Each row is where one point has got to under a steady rotation. How many steps took it there?
The counts run from 0 to 454.
[ 19  18  -3  -8 -10 -13  16  28  29  -2 -16  39 -16 -18  18  -4  21   3
 -31  15 -12  30  30  -6 -23  33 -14 -15  -9  -4   5  11  -2 -37  13] -> 190
[-31  26  -2  10  34  25  18   4  -8  12  12 -27  10   6 -31   5  -3  28
  29  13  24  -1   9 -20   1  -3  21  11   3  10  -1   5  50   1   5] -> 92
[ 32  33  -7  -1   2  11   3  32  -2  16 -19  16  21 -19  13 -24 -11 -27
  -7  -2  46   4  -7   5  24  -9  -2   4  25  25  42   6  10 -19   2] -> 78
[ 12  13 -39  14  37  29  -4 -28   0  -6 -13  10  -8  17  30  -5 -35  -6
   0  21  16  -2 -39   1   9   0  10 -24   4   3 -27  -7  30 -11 -10] -> 296
[ -8  10  -9  12  -3   7  15 -17  17  12 -34   0 -12  15  39  -8  -2  -2
   9  11  -5  35 -16  -3   3  31  -9 -23  23 -15 -30   5  -2 -19 -49] -> 66
[ -9 -18 -16  17   9 -13  10 -18  -9   5   3  12 -20 -10  10   3   1  22
 -12  -1  -7  -2  26  28  39  16 -43 -11 -30 -12 -32 -27   5  31 -17] -> 178
[ -7  20 -32  -9  10 -18 -34 -10 -23  19   5  -1  -2   7 -15  15   7  22
  -6  -8  17 -29   6   2  30  12 -34 -38 -10 -10   8  36 -27 -16   1] -> 316
[-19 -28  -6 -16  29  -9  39  24  13   7  29  12 -17 -18   9  -1   4   3
  -5   4  -5  22  16 -29 -19   7  10  29  13   7 -10  22   5  50  -7] -> 258
[ 10  -3  -9  17   2  33  26 -30  -3  11 -20  -5 -15  38  32 -13   3   1
  -3  17  12  20 -39  -6   3  12  -2 -19  12 -33 -13 -13  -2 -15 -36] -> 64
[-13  30  15   8  23   2   6  21  20   1   1  12 -25  12 -13   5   8   8
  23  29  16  -8  28  14  -9  25  12  14   9   2 -26   4  49 -28  -6] -> 327
[  5  -2   0  -5 -15 -21  10  -6 -22  -2  16  -8  17  -6 -27  -7  29  13
   3  -1   4 -25  31   3  40 -10 -38  30  -9  13  44   4 -23  23   1] -> 10
[  2   6  -6   1   1  -3  -8   4  -4   1  12  40 -32   4 -25  12 -27  15
  -8  46   5   0 -20  17  20   1 -14   3 -60  -5  -8 -24  10  -5 -23] -> 174
[ 37 -18 -29  -9 -13 -18  13  19  15  -6   5  39  15 -10  11   0 -15 -15
 -28  11  -2  -7  15  21  13  -2 -29   4  13  26   7   8 -33  33   4] -> 380
[  5 -11   4  15   4 -16   5 -18 -14  -5  10 -11  41   2  -6 -12  23  19
  22 -10  16 -32  -5  23  36 -18 -42  23  -9   4  30  10  -3  11  21] -> 12
[-13  -5  17  -2  -9 -20 -20 -10  12 -16  46 -29   3 -22  -6  19  13 -31
 -33 -15 -12 -10  25 -14 -18   8  25 -29  40   3  -6  10  -1   7   5] -> 117
[-13  -1  26 -37 -24  -4   5 -17  10 -17  39 -20  23 -25 -25  21   0  -2
  11 -22  10  -4  23  -6 -16 -21   7  -6  16  22  35  12  14  -1  26] -> 352
[  9  -2   2   4  26  -1  -5   8  37 -10  -4  35  -8 -24 -38  -6  -9  11
   8  14  23 -16 -43   1 -13 -10  -8  19 -47  -8  19   5  33 -10  -3] -> 171
[-12   6   9  31   2   1  39 -17  60 -38 -13 -12   1   5  20  -6 -12  -3
  23  18   7 -12   0  -1 -25  10   9  18   9  16 -10 -10  23 -21 -14] -> 372
[-23  -4 -10   5  33 -35   0  -3   0 -16   5 -25  -7  27  12   9  -9  -2
 -10  40   3  -5 -35  -5 -20  21  22 -29   0 -25 -15  -8  -7   9 -26] -> 252
[  9  15  47  -6  24 -19  12  31   0  16   1 -10  -9  30  -8  26  -8 -12
   2  39  13 -13  29  -9  14   1  -5 -36  -2   0   3  -2  23  -2 -30] -> 97
[ -4   0  10   7  -2  15   4  -9   7   7  22  -2  28 -31   0  13 -10 -51
  -7   2 -23  41  16 -22  -3   9   2   7  30  40 -25  10   4   8  14] -> 72
[ 41 -32  -4  -9  -7  -6 -11 -27  28 -12  15  31   3  -6  15  12  -5  -5
 -11  -5  -9  -4   5 -10  13 -11 -49  -4  15  20   1  45 -21  -3   5] -> 148
[-23   6   1  -6  11   5   3 -13  19   9   2 -16   7 -13  -9 -23  30  49
   5  -6  31  40  -9 -16  -4  -8  37   3  20 -13  25   3  33   1   7] -> 46
[ -1  -2   0   4  13 -21   2  -6   8   8   1  31 -32   9  -2   0  17  18
   2  29  14   2 -34  -7  -7  20 -31  18 -52 -24   5   2 -16 -33 -20] -> 406
[ 40  -8  13   2  14  30  48  22   5  27  -8  15   9  30   5 -18   3   2
   8  19  17   1  -5 -28  -6 -13 -27  19   4  -6  22  13  28   1 -23] -> 448
[ 17 -26  -7  -6  -6   0  28   5   6   5  29  21  -9 -13  20  -1  -1 -39
  -4 -39  22 -43 -12  15 -23   0 -31   4   3 -15  -4  11  -7  20  -2] -> 336
[-44  33 -24  11  -9 -32   2  13  12 -13 -18 -10   0 -27 -10  -4  10  36
 -18  20 -20  16  29  15  26  24  21 -15 -16   7   2 -18 -11   6 -11] -> 392
[-34  24 -21  33 -23 -11  -5   2  16 -18 -18 -12   5 -23  -9 -14   2  28
 -36   9 -21  13 -10  12  19   6  23 -22 -23 -13   9 -28  -1  -6 -20] -> 390
[ -6   5  21   5  12  18  56 -20  18 -32   6  -8 -28  17  14  15 -21  -5
  19  24  -7  -7   7 -17 -15 -15  33 -11  -7  15   7 -16  27 -13  11] -> 140
[ 14 -14  11 -43  -1   6  22   4  13   8   6  19  35   2  -5  -1 -17   9
  32  13  38  15 -15  -1 -24  -5 -27  28   2   5   9   9  45  14 -16] -> 215
[-13  28   0  13 -32   8  10 -17  -1   5 -10 -15  21 -16   0 -32  26   1
  10 -27  28 -11 -30  40   7  16  -3  13   3 -32  21 -22   5 -29  -8] -> 201
[-28   3 -37  15 -38  10 -12  -8  22   1  12   3  25  -9  -9   0 -20  33
 -16   4  14   4 -50  17   3 -26  26  -8 -23  -3  12 -11  -8 -13  -2] -> 387
[ 18  -7  18 -16  42  15  40   1 -21   7   6 -10  38  11 -13   8   3 -18
  17  19 -27  14   7 -19  -9   5 -15  -4  -7  14  -6  16  23  24  30] -> 444
[-21   8 -13  24  32 -32  -5   6   1  -7  -6 -17  16  29  28 -16   9  14
  17  16  35 -22 -43  29  12   2  11  -3   1 -17  -4 -11  14  -8  -9] -> 249
[-19 -17   2  13 -20  18  49 -32  19  -6   1 -12  20  21  -9   1   0  15
  34  -2 -17 -13   2  40   2  -3  -4   5  17 -12 -27   4  10  23 -22] -> 368
[-23 -26 -14  10  10   0  25 -38  12  13  26 -19  -2 -10  19  26  -4  31
   3 -21  27  -3  23   7  -1  13 -30  -7  -5   0 -23 -26   2  29  17] -> 181
[-14   2   2   8   5   5  -1 -30  16  -7  18 -17   3 -30   7  10  -2 -33
  -7   8 -19  39  12 -50 -14  34 -11   8  29  23 -32  10  -2   1 -13] -> 70
[-19  28   1  -8 -30  16  -4 -14 -31  15  -5 -24  29   8 -12 -12 -11  10
  10  11  27  19 -32  21  29  -3  14 -17  -5 -15  24 -32  17  -9 -28] -> 434
[-14 -10   0  17  -3  12  42 -19  17  24   3  -8  17   0  42  -4  16   8
  10 -14  23  27  11  30  -3  21   2   8  37  -2 -25 -28   9   9  13] -> 415
[  8  -9   3   9  -3 -19   5 -16 -16  -3  15 -15  34   0 -20 -12  24  17
   9 -10  16 -27  11  10  36 -16 -44  32  -5   7  38   4 -13  21   7] -> 11
[ -1   5   6 -15  54  -8  27 -18 -22 -12   9 -36  22  -8 -18  13  10 -16
  13  18 -23   8  11 -42 -17  20 -18  -5 -10   9  -5  14  13  22  16] -> 442
[-22  12 -20  17   9 -19  34   7  14 -11 -28  -6  -2  35   0  -4   6  24
   9  47 -30   1  -9  13 -12  32   5 -12 -13 -18 -23   4 -21  -4 -28] -> 20
[  7  20   4 -17   7   2  16  29   1 -13   9  19 -19 -25 -17 -24  14 -16
   2 -24  24 -28  -9   4  -6 -14  27  19  13  -6  55  20  14  -9  20] -> 123
